500 stands for zero in the data rows.
Here are some points:
[512,747,428,526,385,379,557,336,700,413,642,388,546,559,648]
[220,434,385,879,671,614,696,285,607,363,672,504,433,548,646]
[380,617,288,581,557,525,684,296,681,306,667,437,526,371,628]
[176,596,210,586,524,499,586,408,503,369,677,358,593,686,531]
[659,746,389,699,425,416,533,465,733,547,475,306,526,359,593]
[26,366,514,590,654,670,501,696,152,414,502,495,336,664,254]
[346,81,131,585,539,502,445,405,413,394,397,487,295,486,535]
[393,337,67,313,486,671,375,248,545,418,527,647,361,617,554]
[413,477,661,253,536,440,427,375,581,445,686,478,548,263,535]
[277,458,47,858,590,541,630,528,533,473,434,227,150,640,468]
[139,249,156,552,657,671,415,249,389,378,552,724,629,579,687]
[59,598,554,544,334,467,620,637,204,443,404,561,488,444,210]
[156,332,341,606,754,606,630,444,392,329,452,409,383,635,580]
[464,660,279,334,476,537,282,219,584,475,724,598,679,663,580]
[332,287,538,16,368,591,294,748,258,672,599,666,494,482,408]
[502,477,297,702,577,441,697,668,522,523,284,300,355,556,680]
[279,243,413,284,684,459,428,826,371,567,473,507,266,584,255]
Then 24 other points, each followed by its number:
[639,341,448,301,616,597,578,661,180,598,345,539,330,522,614] 0
[267,237,505,221,435,527,344,711,227,600,448,664,332,554,320] 1
[423,252,438,328,477,397,503,702,161,641,414,417,263,604,468] 2
[457,316,505,203,511,588,503,719,276,613,84,535,443,668,606] 3
[387,334,335,314,533,601,528,770,221,587,334,418,258,500,506] 4
[519,170,327,248,461,471,389,530,149,595,163,508,160,577,456] 5
[528,368,519,265,368,432,309,786,338,581,392,634,415,566,491] 6
[356,92,277,416,511,403,230,532,145,575,292,704,438,754,195] 7
[462,416,619,627,451,469,459,619,336,507,235,553,631,607,415] 8
[342,538,785,741,436,457,550,765,235,523,401,425,491,507,402] 9
[819,383,763,799,437,658,497,735,266,622,456,558,631,597,335] 10
[547,637,743,622,255,578,571,890,377,523,229,656,506,451,389] 11
[453,397,705,591,336,620,426,742,444,452,348,456,432,389,448] 12
[379,321,703,631,379,523,387,642,178,363,362,215,279,462,335] 13
[607,715,549,699,467,345,479,409,750,389,439,654,714,336,483] 14
[688,960,513,680,511,372,395,282,701,366,428,493,688,586,693] 15
[524,683,484,755,276,537,575,376,691,537,610,536,617,538,577] 16
[539,653,402,841,366,377,568,334,735,204,574,504,528,564,732] 17
[663,740,524,678,284,611,481,396,761,223,550,629,632,375,524] 18
[391,874,580,596,620,461,495,244,808,415,609,483,672,448,598] 19
[745,656,563,508,240,605,306,277,676,553,604,520,699,297,600] 20
[426,648,337,408,504,422,412,308,766,551,649,532,434,510,641] 21
[350,422,186,369,790,432,550,241,679,541,647,690,541,562,724] 22
[684,642,522,346,506,520,626,427,559,719,703,613,416,362,309] 23
Which of these numbered points is nearest to each point below, ignoring the 3 directions in which the first points spread most? Its number follows each.
[671,735,396,646,587,476,694,320,643,529,659,474,591,451,561] > 23
[578,790,377,648,378,562,612,300,761,498,632,488,680,479,586] > 16
[610,692,577,779,587,448,619,477,556,344,349,443,494,606,655] > 15
[360,666,354,627,514,355,546,398,751,420,652,407,580,455,482] > 21
[893,357,276,510,601,708,246,218,734,514,339,572,480,536,536] > 20
[640,615,613,711,436,327,561,212,654,498,685,482,732,596,767] > 9
[424,767,486,777,433,383,594,460,699,569,572,603,557,573,695] > 16
[999,612,491,456,425,374,384,253,918,394,634,508,724,490,658] > 6
[358,196,409,208,605,739,387,768,302,551,460,497,469,459,392] > 4
[696,682,572,561,456,548,668,339,853,454,664,469,670,538,487] > 16
[89,555,589,457,699,625,609,792,182,404,487,590,340,625,181] > 19
[671,424,928,533,642,617,842,754,391,666,223,444,189,503,431] > 0
[52,509,564,619,695,376,714,446,354,467,531,378,441,489,498] > 19
[547,762,856,581,647,554,504,554,618,582,598,380,599,327,430] > 19
[430,568,648,637,497,539,584,758,411,449,316,617,251,606,359] > 17
[933,500,390,410,460,444,664,361,897,473,726,559,769,511,671] > 6
[573,728,919,543,300,530,593,545,633,387,514,585,589,460,419] > 18
[588,706,523,801,399,392,564,403,700,538,480,402,831,591,552] > 8
[923,639,405,482,378,519,440,448,738,478,669,426,720,328,761] > 6
